One turn sends every row of this set to another row. A few are shown first. Where does it send the rows asked after them?
j_435: |  .35 |  .04 |  .22 |  .01 |  .23 |  .10 |  .15 | -.17 |  .11 | -.13 |  .03 |  .24 | -.05 |  .31 | -.01 |  .16 |  .14 | -.08 | -.02 | -.12 | -.07 | -.06 |  .06 | -.25 | -.12 | -.16 |  .22 | -.27 |  .13 |  .10 | -.02 | -.02 |  .20 | -.26 |  .02 |  .07 |  .20 |  .18 | -.06 |  .17 | -.11 |  .07 |  .23 |  .08 |
j_877: |  .09 |  .19 | -.05 | -.03 |  .17 |  .22 | -.11 |  .01 |  .10 |  .07 | -.16 |  .11 | -.14 |  .11 |  .03 | -.03 |  .14 |  .43 |  .03 | -.15 | -.02 | -.03 | -.25 | -.18 | -.07 |  .12 | -.09 |  .02 | -.12 | -.28 | -.05 | -.02 | -.14 | -.25 |  .43 |  .03 |  .04 | -.08 | -.06 |  .12 | -.07 |  .02 |  .12 |  .03 |
j_993: |  .35 |  .07 |  .13 |  .13 |  .16 |  .27 |  .19 | -.13 |  .00 | -.29 | -.25 |  .02 | -.15 |  .34 |  .19 |  .19 | -.05 | -.10 |  .10 | -.15 | -.24 | -.09 |  .00 | -.23 | -.11 | -.29 | -.14 |  .05 |  .26 |  .02 |  .15 |  .18 |  .06 |  .04 | -.21 | -.12 |  .17 | -.02 | -.01 |  .18 |  .03 |  .05 |  .14 | -.03 |
j_457: |  .42 |  .21 | -.15 |  .03 |  .18 |  .01 | -.14 | -.14 |  .16 |  .19 |  .09 | -.07 |  .00 |  .49 |  .12 | -.02 | -.07 | -.02 | -.05 | -.06 | -.12 | -.02 | -.24 |  .08 |  .07 |  .05 |  .01 | -.15 |  .22 |  .05 | -.02 |  .08 |  .34 |  .04 | -.12 |  .04 |  .16 | -.09 |  .12 |  .17 | -.13 |  .01 | -.13 |  .41 |
j_122: | -.26 |  .19 |  .14 |  .30 |  .22 | -.07 | -.21 | -.05 | -.06 | -.11 | -.04 |  .14 | -.10 | -.03 |  .10 |  .01 |  .04 | -.04 | -.19 |  .14 | -.09 | -.08 | -.14 | -.31 | -.01 | -.05 |  .22 |  .02 | -.08 |  .38 |  .00 |  .17 |  .05 |  .00 | -.09 |  .08 | -.05 | -.19 | -.33 | -.02 | -.01 |  .13 | -.27 | -.05 |
j_206: |  .02 |  .13 |  .06 |  .42 |  .08 | -.18 | -.18 | -.01 |  .01 |  .09 |  .05 | -.03 |  .00 |  .08 | -.04 | -.07 | -.16 |  .00 | -.24 |  .23 |  .12 |  .04 | -.38 | -.11 | -.26 |  .13 |  .13 |  .04 | -.04 |  .29 | -.02 | -.10 |  .00 | -.13 | -.13 |  .07 | -.01 | -.04 | -.48 |  .06 |  .01 | -.09 |  .03 |  .11 |
j_49: |  .08 |  .14 | -.02 |  .02 |  .22 |  .24 | -.13 |  .16 |  .22 |  .00 | -.30 |  .04 |  .01 |  .22 | -.03 |  .04 |  .09 |  .13 | -.12 | -.17 | -.11 | -.11 | -.22 | -.33 | -.14 | -.07 | -.12 |  .06 | -.03 | -.39 |  .01 | -.04 | -.21 | -.14 |  .32 | -.07 |  .04 | -.30 | -.04 |  .02 | -.11 |  .12 |  .03 | -.27 |
j_915: | -.37 |  .16 | -.06 |  .09 |  .01 |  .06 | -.12 | -.16 | -.01 | -.26 | -.16 |  .05 |  .03 |  .17 |  .00 |  .03 | -.12 |  .24 | -.04 | -.11 | -.07 | -.03 | -.39 |  .05 | -.08 | -.29 | -.09 | -.06 |  .01 |  .11 |  .00 | -.09 | -.21 |  .05 | -.55 |  .02 |  .08 | -.01 |  .01 |  .01 | -.05 | -.06 | -.11 |  .08 |
j_562: |  .37 | -.08 | -.01 | -.13 |  .02 | -.01 | -.01 |  .03 |  .16 |  .10 |  .12 | -.17 | -.09 |  .51 |  .02 |  .10 | -.09 | -.17 | -.27 | -.07 | -.07 |  .11 | -.12 |  .04 | -.06 |  .03 |  .01 | -.05 |  .27 |  .23 | -.09 |  .09 |  .26 |  .16 |  .14 | -.01 |  .02 | -.21 |  .06 |  .03 | -.06 | -.11 | -.27 |  .00 |
j_20: |  .26 | -.10 |  .00 | -.13 |  .01 |  .03 | -.13 | -.03 | -.03 | -.10 |  .04 | -.06 |  .00 |  .46 |  .18 |  .13 | -.20 | -.10 | -.17 |  .14 | -.31 | -.18 | -.16 | -.11 | -.06 | -.10 | -.17 | -.03 |  .23 |  .15 |  .00 | -.03 |  .20 |  .17 |  .22 | -.08 |  .17 | -.08 | -.06 | -.05 | -.18 | -.10 | -.17 | -.29 |
j_361: | -.25 |  .11 |  .04 |  .18 | -.02 | -.07 | -.16 | -.16 |  .04 | -.15 | -.19 |  .05 |  .14 |  .02 | -.16 |  .12 | -.09 | -.01 | -.16 | -.08 |  .16 | -.01 | -.25 | -.03 | -.18 |  .15 |  .33 | -.22 |  .21 |  .19 | -.07 | -.02 | -.14 | -.26 | -.29 | -.02 |  .04 |  .11 | -.18 | -.02 | -.15 | -.12 | -.10 |  .08 |
j_60: | -.26 | -.11 | -.12 |  .17 | -.09 |  .23 | -.11 |  .02 |  .06 | -.25 | -.18 |  .08 | -.05 |  .07 | -.10 | -.02 | -.18 | -.03 | -.16 | -.05 |  .15 |  .09 | -.44 | -.02 | -.05 | -.26 | -.01 | -.06 |  .10 |  .11 | -.09 | -.37 |  .01 |  .04 | -.33 | -.05 | -.04 | -.08 | -.04 | -.04 | -.23 |  .02 | -.06 |  .00 |
j_943: |  .26 |  .17 | -.13 |  .02 |  .07 |  .01 | -.25 | -.20 | -.06 |  .00 |  .04 |  .08 |  .09 |  .41 |  .27 |  .04 | -.14 |  .04 |  .10 |  .14 | -.33 | -.30 | -.22 | -.05 |  .10 |  .02 | -.05 | -.19 |  .13 |  .01 |  .15 |  .03 |  .28 |  .05 |  .18 |  .00 |  .33 |  .08 | -.05 |  .11 | -.20 |  .00 | -.03 |  .04 |
j_820: | -.11 |  .07 | -.03 |  .42 |  .05 |  .20 | -.19 |  .19 | -.08 | -.13 |  .07 | -.08 | -.04 |  .23 | -.10 |  .00 | -.13 | -.12 | -.11 |  .14 |  .16 |  .22 | -.42 | -.06 |  .05 | -.33 | -.06 |  .04 | -.08 |  .24 |  .16 |  .00 | -.05 |  .06 | -.05 | -.16 |  .05 | -.10 | -.30 |  .02 |  .10 |  .14 | -.19 |  .06 |
j_70: |  .00 |  .14 |  .03 | -.02 |  .13 |  .15 |  .07 |  .14 |  .14 |  .01 | -.11 | -.08 | -.27 |  .23 | -.05 |  .15 |  .09 |  .20 | -.14 | -.22 | -.04 |  .10 | -.08 | -.15 | -.19 |  .04 | -.01 | -.02 |  .08 | -.21 | -.06 |  .06 | -.21 | -.33 |  .45 | -.08 | -.02 | -.23 | -.07 | -.06 |  .01 | -.02 |  .02 |  .01 |
j_657: |  .21 |  .26 | -.07 | -.01 |  .19 |  .17 | -.07 |  .14 |  .15 |  .20 | -.37 | -.06 | -.10 |  .28 |  .04 | -.03 |  .03 |  .18 | -.13 | -.23 |  .08 |  .05 | -.25 | -.15 | -.20 |  .00 | -.09 |  .12 |  .02 | -.37 |  .06 |  .04 | -.29 | -.21 |  .15 |  .05 |  .03 | -.33 | -.05 |  .18 |  .06 |  .01 | -.01 |  .09 |
j_965: | -.17 |  .14 |  .01 |  .17 |  .24 |  .05 | -.28 |  .14 | -.05 |  .04 | -.01 | -.03 | -.04 |  .31 |  .01 |  .05 | -.01 |  .06 |  .02 |  .06 |  .04 |  .06 | -.54 | -.11 | -.03 | -.31 |  .04 | -.04 | -.31 |  .44 | -.05 | -.09 |  .00 | -.22 | -.32 |  .02 |  .11 | -.01 | -.10 |  .09 |  .04 | -.02 |  .00 | -.12 |
j_857: | -.25 |  .00 | -.09 |  .13 | -.10 | -.03 | -.15 | -.17 | -.10 | -.16 | -.04 |  .34 |  .11 | -.19 | -.05 | -.05 | -.10 |  .03 | -.20 | -.16 |  .02 | -.09 | -.15 | -.01 |  .04 |  .00 |  .24 | -.05 |  .06 |  .06 |  .03 | -.06 | -.17 |  .04 | -.21 |  .09 | -.03 | -.02 | -.25 |  .02 | -.08 | -.10 | -.20 | -.12 |
j_31: |  .64 | -.21 |  .09 |  .08 |  .30 |  .23 |  .18 |  .02 |  .22 | -.07 | -.04 |  .21 |  .00 |  .34 | -.01 |  .02 | -.03 | -.03 | -.04 | -.13 |  .02 |  .02 | -.28 | -.11 | -.01 | -.18 | -.12 |  .02 |  .12 | -.03 | -.05 | -.05 |  .15 |  .00 | -.26 |  .07 |  .08 |  .03 | -.04 |  .14 | -.10 | -.01 |  .28 |  .03 |
j_938: |  .46 | -.14 |  .09 |  .02 | -.01 |  .06 |  .25 | -.17 |  .00 | -.16 |  .02 |  .25 | -.01 |  .19 | -.06 |  .08 | -.02 |  .10 | -.12 | -.08 | -.05 |  .09 |  .03 | -.18 | -.14 | -.13 |  .03 |  .02 |  .29 |  .06 |  .20 |  .10 |  .07 |  .11 |  .17 |  .03 |  .17 |  .18 | -.13 |  .18 |  .26 | -.07 |  .09 |  .02 |

j_943 moves to j_20
j_361 moves to j_915
j_965 moves to j_122
Now find these:
j_49 moves to j_70
j_938 moves to j_31

